Named turns come first, each shown by rows before and after it. Which turns, in which order, take the first row of each pair that follows to the second? Write the first one first, as in the answered first pair.
U:
[  3.6 -11.0  -2.0   5.4   5.4  13.4 -11.3  -8.1   8.4  14.5  12.2  -5.4
   9.8  -2.6  14.9  -6.9 -13.8   7.6   1.7  -9.2  -4.9  -2.7  11.5 -10.0
  -6.0]  ->  [ -3.6   3.0  -4.0  17.6  -7.4   5.1 -18.0  -0.6 -11.5   9.0   3.2   0.6
  10.2   9.6   6.6  11.1  -7.4  -4.3  -1.2  -9.7  -7.4  -7.8 -14.4  -2.3
  -9.6]
[  9.7  -8.3  -7.2   7.7   0.5  -3.1  -7.0   2.4  -4.9  17.4   0.2  -3.9
   9.0  12.0   9.7  18.8   2.6  -3.1 -18.6 -13.2  -3.1  -2.2 -16.7   1.2
  -0.1]  ->  [ 13.0 -15.6  -2.8   4.8   7.4  -1.5   2.5   2.5   7.0  21.8  -0.3 -10.7
   1.0   6.0   9.8  15.4   6.0   3.7 -17.6  -6.8   4.9   8.8  -1.7  -6.1
   6.0]
[ 23.6   3.8   9.2  -5.4  -8.2 -19.3  26.3  -7.1 -15.5  -0.2  -2.5   1.7
  -1.9   7.3 -37.8  -8.3  -1.5  -1.2   4.2  21.6  12.4  21.5  -2.4   1.0
  11.0]  ->  [ 17.7  -3.1   6.7 -23.9   0.9  -6.7  10.6 -17.3   5.5  -1.9  12.0  -1.2
  11.8  -3.0 -24.4 -27.6 -21.7  14.3  17.6  13.0   1.3  13.8  25.2   1.0
  -3.1]
[  0.5  32.4 -13.8  36.1  -0.6 -14.6 -24.6   5.3  -6.6  24.9  20.4  -3.5
  36.7   0.1  -6.7  10.5 -29.8  -4.6  -4.9 -14.8  -6.4 -30.2 -23.6  30.9
 -13.2]  ->  [ 23.7  17.4  -4.1  47.3  -2.9 -23.7  22.5  12.6  -1.4  37.0   9.8 -13.4
   6.9  -4.2 -22.9  25.0   3.8  -7.3 -20.9  11.5  22.3   5.1 -22.3  17.8
  21.6]
H:
[ -4.7  -0.1   2.2 -16.4   5.2   7.8 -13.7  -4.4  11.0  -3.7   1.3   5.5
   0.3  -5.5  10.9 -12.7  -9.2   9.8  -0.3  -3.8  -2.4  -4.2   6.2  -3.5
  -7.3]  ->  [-11.3   5.2   1.6 -15.3  -5.4   0.0 -12.8   0.3  -7.1 -12.4 -12.4  12.3
 -10.7   0.5   6.1  -7.3  -1.9  -0.1  -3.9   2.4   0.4  -6.0 -10.9  -4.7
  -9.3]
[ -6.9  -1.2 -16.4   0.4  22.9   7.4 -22.8 -13.9   5.5  -5.4  25.0 -10.6
   9.6  -1.9  17.1 -10.5 -23.5  12.6   5.9 -31.6 -17.5  -1.8   1.2  -1.2
 -15.3]  ->  [-19.8   8.6  -6.4   8.2  -2.9 -11.5 -19.1  -0.8 -37.8 -22.9  -2.1   2.9
 -20.7  13.7  -3.9   8.3   7.2 -11.8   0.3 -14.1  -0.9  -1.8 -34.9   3.3
  -6.3]
[-14.0 -10.4   6.8   5.1  -7.0  -2.9  -5.0   3.7 -23.8  -3.3 -12.7   5.0
  -4.3  -1.2  -5.1   6.1   8.0  -3.6   8.6   0.1   7.9  21.4  -8.1   0.5
  11.5]  ->  [ -2.2 -14.3   6.4   4.5   6.7   1.8   2.6  -4.3  -3.4   6.6  -2.0  -2.4
   2.4 -11.8  -3.9  -1.6  -1.1   9.3  12.8   4.1   5.6  30.8  17.3  -1.5
  18.2]
R:
[ -1.5 -11.9  -5.6  -1.7  -8.7 -18.9  12.9   1.1 -22.5   0.4 -12.3  -9.0
 -10.4   0.1   7.5   4.0  18.0 -11.6  -9.7   2.8   9.9   3.9  -3.5  -9.5
  18.3]  ->  [ -7.5 -14.5   0.8 -24.3  -3.7 -15.7   0.8   0.1 -18.6 -12.6 -11.5   1.1
 -12.2  -3.4  11.4 -12.5  11.2  -9.7   0.7   3.2   6.7  -1.0  11.7  -7.6
   9.3]
[  7.6 -18.9   5.0   1.1  27.4  30.2 -14.5   0.8 -23.4  10.3 -21.3  -4.5
 -29.3 -28.6  14.6  18.9  12.8  11.4 -13.1   1.4  -9.4  10.1   1.3 -34.1
   8.5]  ->  [ -1.4 -16.4   3.0  -7.8  25.5  33.0 -26.8  -3.1 -24.2   1.8 -21.4  -1.5
 -24.5 -29.8  19.2   9.3  10.8  10.3  -8.3  -5.9 -12.5   1.7   2.6 -30.2
   3.1]
[  3.7   4.4  -7.6  -1.6  10.5   1.9 -13.7  -6.5  12.8 -10.9   8.3  -1.3
  13.6  -6.6   3.2 -14.0 -18.3  -2.7   2.3  -2.0 -14.4 -15.2   8.5   9.4
  -2.3]  ->  [ 15.4   9.0 -15.5  25.4   7.1  -3.0  -1.3  -5.4   8.3   6.1   7.1  -8.7
  15.3  -0.2  -0.7   5.5  -6.9  -7.1 -11.8  -1.3  -6.6 -10.1 -11.3  10.8
   5.9]
L:
[ 12.8  32.0  13.3 -13.5  -4.8 -29.8 -27.4 -12.3   9.7 -20.7  14.4  33.4
   0.7  20.2 -38.6 -17.4  -4.7 -15.1  17.9  32.3 -14.0 -22.6   3.8  33.5
   3.9]  ->  [  5.5  29.5  12.6 -18.1  -3.9 -22.1 -37.3 -13.7   9.9 -21.1  19.0  33.5
   4.4  22.7 -27.9 -24.9  -9.8 -12.1  18.7  24.1 -18.9 -31.6   8.1  30.4
  -5.6]
[ 13.0   8.9  -0.3  13.0  15.3  17.2   0.9  -0.4  -3.5  18.3  -8.7 -22.5
  17.0   5.3  -6.5   4.0   8.4   4.7 -20.1   0.9 -17.4  -6.1  13.5  -3.9
  -2.1]  ->  [ 16.9   8.6   2.4  15.4  12.8  10.6  10.7   0.5  -7.2  16.5 -14.0 -20.9
  12.4   7.8 -13.6   8.8  10.9   2.5 -17.7  10.2 -13.6   0.5  12.9  -0.9
   0.1]
[ -9.6  48.7 -20.9 -21.0  -6.9  13.2 -36.3  -9.8 -13.9 -20.9 -22.7  21.6
   7.8   3.8   3.7 -27.9 -24.9 -15.9  -6.4 -22.5 -19.1 -28.6  -8.6  26.3
  -1.3]  ->  [ -0.7  46.0 -29.8 -11.6   0.9  21.3 -36.4 -14.2  -2.8  -6.6 -10.6  13.8
  21.5   0.4  13.4 -24.5 -31.3  -8.0 -11.1 -32.5 -22.7 -28.3  -6.3  26.5
  -4.4]
S:
[ 10.0  -6.5   8.2 -15.9 -27.7  -7.7  14.4  30.9   7.4 -13.7 -33.4   7.5
 -29.1  12.2 -16.8  -0.6  19.6   0.2   3.5  42.3   7.8  10.1 -12.5 -31.6
 -15.7]  ->  [ -5.8   6.4  -8.5  -0.6 -35.6  -3.8  -8.9  32.8  -8.8 -12.5 -31.5   9.8
 -10.9  25.0  -5.0   2.9   8.9  -3.7  -2.4  23.5  -5.2 -14.2 -32.3 -24.5
 -37.8]
[ 12.3   6.2 -10.3  18.7  19.6   9.9  -1.3  -5.7  24.2  25.1  18.7 -11.6
  27.3  -7.1   5.9   7.3 -22.0   7.1   3.9 -13.1 -13.2  -5.6   8.9  16.5
   0.0]  ->  [ 18.9 -13.0   5.0   1.8  23.2  15.3  14.9  -3.9  34.1  20.5  14.8 -15.8
   4.9 -16.6   8.7  -4.3  -6.0  17.7   6.6  -3.5   6.8  12.7  27.2  -2.5
   6.6]
[ 14.8 -27.9  -1.5 -13.5  -4.9  12.0 -12.9  20.2  -4.7  37.0  11.9 -47.0
  -0.6  10.0  38.5 -34.5  -8.6  36.4 -24.0 -51.8   6.0  14.0  23.1 -19.4
  -2.2]  ->  [ 21.3   7.4 -22.2  16.9  -5.8   1.8 -21.5  11.6  -6.5  51.1  19.3 -41.6
  38.7  14.9  19.5 -12.8 -32.4  17.5 -14.3 -56.4 -22.3  -6.6  -1.0  18.2
  -2.0]
Now pairs of rows:
Between the rows of a pair lie two turns.
[ 15.3  12.8  29.2  -0.1  -6.3  10.8  -5.6   0.2   7.1  -7.6   0.9   9.0
 -17.4 -24.1  -7.2  -2.4  11.6  -5.0   4.6  30.1  10.3  -2.6   1.2  21.1
  13.5]  ->  [  2.9   8.4  27.5  -9.5 -13.9  17.9 -28.4   2.9  -6.0 -15.9  -2.1  12.0
 -15.9 -19.5   8.5  -9.6   8.4  -4.4  -2.4  14.8   8.0 -13.7  -7.9  15.3
  -3.2]
L S
[ 15.5   0.7  -3.6  10.3  -0.2  -7.1  29.5   0.8  -0.5  16.7  -7.4  -7.1
 -14.2  -1.9 -20.3  12.8  17.5  -2.1  -7.3  20.7  17.2  17.3  -1.1 -10.0
  21.9]  ->  [ -8.4  -4.0   5.9 -20.8  -8.3  -6.1   3.8   6.5 -23.7 -14.3 -17.5   9.8
 -28.7   1.0 -17.7  -5.6  19.4  -7.9   1.4  17.5  17.8   4.8  -2.7 -12.4
   5.5]
L L
[ 16.7  22.9 -11.3   7.1  -0.4 -13.1   0.6 -14.1  14.7  -1.1   2.4  -8.6
  12.5   4.0 -19.6   4.8 -32.8  -4.9  12.3  13.0 -13.0  -6.2  -2.2  21.3
  15.0]  ->  [ 16.6  -3.7   6.9 -17.3   4.0  -8.4  14.8 -10.1  17.9 -10.7  -2.5  -9.5
 -16.8  -4.3 -13.0  -6.6 -13.1   5.6  10.6  24.2   7.7  14.8  21.5   0.1
  22.9]
H S
[  9.7  17.2  10.7   8.0 -16.4   1.8  -4.2   5.4 -28.2 -20.1  -6.5  19.2
 -24.6   4.4 -13.5  -6.9  34.7  -4.4 -16.8  12.6  21.1  -4.3 -21.2  -3.1
 -12.6]  ->  [ 24.3   2.5  15.6 -13.5  12.8  16.0   5.9 -13.9  20.2  -6.0  21.7   8.4
  -9.0 -15.9  -6.9 -29.5  12.9  20.4  -0.5  15.1  16.5   3.5  31.8 -10.8
  -7.2]
R H
[-30.3   9.0   0.9 -28.5 -12.5  -7.7 -48.3  -3.9 -26.7 -35.1 -28.1  28.0
   8.7   1.8  -9.4 -13.8 -11.1 -16.6  24.7  -0.2 -25.8 -42.3  -2.7  22.8
 -21.8]  ->  [ 27.3 -22.2  10.1 -12.2  25.9  -2.2  38.4 -19.0  43.4  13.8   2.2  -5.9
   2.0 -26.6 -18.3  -4.2   8.2   9.0  19.2  30.7   2.5  14.2  52.6   3.3
  33.2]
U H
[ -6.5  30.3  -4.0  19.7  -4.3 -10.3  10.0  12.5 -11.1  17.0   0.1  -8.9
 -25.9   6.6  -4.9  15.4  11.4 -11.3  -1.2 -15.7   1.2  10.9  -6.6  10.7
  20.7]  ->  [ -7.9   6.0   2.6   3.0   4.3   6.8  10.2  12.9   5.8  19.1   8.0 -21.2
 -27.7  -1.9  16.9  -3.6  13.9   8.7  -5.2 -24.3   8.9  17.9  18.7  -6.7
  14.7]
H S
[ -3.6  21.7  12.7 -18.9  10.4  -9.7  -6.8  -4.5   3.4 -10.2   0.5   8.4
   9.2  -6.2   3.6 -13.7 -20.2  -1.3  13.5   2.1 -10.4 -24.5  -0.5   1.0
  11.0]  ->  [  0.9  12.5  21.0 -14.8   1.2 -16.3  11.4   2.9  -6.8 -10.2 -12.8   6.9
 -14.8  -1.6  -5.9  -2.5   3.7  -7.7   4.5  14.5   5.3 -10.4  -8.7  -7.4
  23.5]
U S
[ 11.4  -1.6 -20.8  -1.8   0.5  -7.2   8.0 -15.4  -3.3  21.1   7.3   5.1
   8.1   5.9 -24.4  -4.2 -18.9   0.5  -5.3  -0.4 -23.8  -4.8  16.1  16.2
  -2.4]  ->  [ -3.1  -6.3 -18.2 -14.4  -7.8  -1.4  -9.0 -12.8 -12.6   6.0   1.4   6.1
   3.6   8.3 -11.3 -16.1 -20.5   3.9  -6.8  -7.4 -22.4 -13.1  17.2   9.2
 -15.7]
S U
[ -2.6 -13.7 -13.8  36.0 -17.4   6.4 -13.7  11.3 -15.5  24.4   7.0 -18.0
  -8.4  17.0  26.0  15.9  16.5   1.7 -52.4 -22.7  21.3   4.8 -32.8 -23.2
  -9.1]  ->  [ 16.0 -24.8  -3.9  26.5  -3.6   7.3  15.2   6.6  11.3  32.2  14.0 -23.9
 -17.8   2.4  19.8   8.7  23.5  11.6 -45.1  -9.7  31.5  25.6  -3.3 -31.7
  12.1]
U L
[ 38.3  -5.7  12.9 -21.6  19.9  -5.2  10.5 -12.2  33.4  -1.9  24.9  10.4
 -23.1 -10.1 -13.3 -21.9 -31.1  18.3  20.8  11.5 -30.8  22.5  50.7  -9.0
  18.9]  ->  [ 20.6  29.6 -13.0   4.3   3.9  -6.6 -36.6 -11.5   1.2  -1.5  21.9  19.1
   8.2   7.5  -6.8  -8.6 -57.2   2.9  22.3 -14.7 -62.5 -17.6   5.1  16.6
  -9.3]
U L
[  9.3   3.9 -27.0  52.2  -1.8  25.9  16.3  11.8  43.6  49.2  16.3  -7.1
   3.8   9.1  17.8  29.5   1.7   8.1 -35.4 -30.3  35.2  17.0  28.1 -19.7
  -8.1]  ->  [ 11.8  14.0 -30.7  44.6   8.5  23.4  13.4   0.0  60.3  49.7  26.3   0.1
  21.6  -3.7   6.9  23.8 -17.0   7.2 -11.0 -25.6  19.7  10.9  46.0  -6.5
  -4.1]
U S
[ -7.3  11.9  10.6  -8.1 -18.1 -16.8  -1.4  10.2 -27.2 -16.3 -17.1   8.2
  -9.1   7.3 -13.4   8.3  -4.8 -15.2   8.0  12.1  -1.7 -10.3 -21.7   4.7
  -5.2]  ->  [-12.4 -13.2  12.7 -12.7 -16.4  -0.2  -9.5  18.3 -28.5 -15.5 -14.0  -3.4
 -19.4   5.0  11.1  -3.7   4.6   0.5  -7.9  -1.3   7.2  -8.3 -12.2 -16.7
 -15.6]
U S
[  6.0 -13.4 -10.4  16.3  -2.6   0.1   7.8   5.0  15.0  30.4   4.9 -28.6
  15.3  24.2  -9.0   8.5   3.8  11.6 -27.5 -10.2  13.7  -0.1 -26.3 -20.6
  -1.0]  ->  [  8.6 -20.8  -6.5  -2.3  11.9   5.4   8.7  -5.4  36.2  28.0  13.5 -27.2
  13.0  10.1  -6.3  -8.7  -4.2  25.9 -16.0  -9.0  10.6   4.4   1.9 -22.3
   2.7]
L U
[ 17.7 -28.6   9.6 -20.3  19.8   3.6  29.9   4.6  12.8 -27.3  -4.6 -15.2
 -39.6 -14.0  -0.4 -22.8  38.9  34.2 -26.2  -3.0  31.0  -3.5  14.1 -43.1
 -15.1]  ->  [ 17.6 -25.7  -8.1  -4.0  27.7  16.1  13.0   3.0  26.9 -10.8  16.1 -28.5
  -7.1 -14.1  22.7 -23.3  18.6  46.0 -33.5 -25.1  14.9 -14.6  18.5 -39.6
 -32.6]
H L
[ 20.3   2.3  -9.4 -21.1  14.7  19.5  -1.4  -0.5  24.0   4.1  17.2 -19.2
  -0.6 -16.4   5.3 -12.3  -2.7  -8.5  17.9  -6.5   4.2  13.3  26.7   2.9
   4.8]  ->  [  3.4  16.0  -4.3 -15.3 -11.7   1.4  -8.3  15.6 -22.3 -16.0 -12.9  -3.1
 -27.4   1.1  -9.4   5.1  18.2 -30.2   9.6  -3.9  12.8   5.0 -19.9   6.5
   0.9]
H H
[  1.4  -4.6  -7.2  12.0   0.4   1.6   5.0   7.6  -6.7  11.7  -2.8  -6.9
   7.5  -2.5  -3.0   5.2  -9.6  -3.9 -14.0  -6.5  -7.5  -8.2 -17.7  16.3
   9.0]  ->  [ -0.1 -10.4  -0.1  -4.7  10.6   8.2   5.5   1.3  11.6   6.1   6.9  -7.3
   8.1 -10.2   1.1 -10.5 -17.0   3.4  -3.0  -4.3  -9.2  -7.8   8.3  15.9
   9.6]
S U
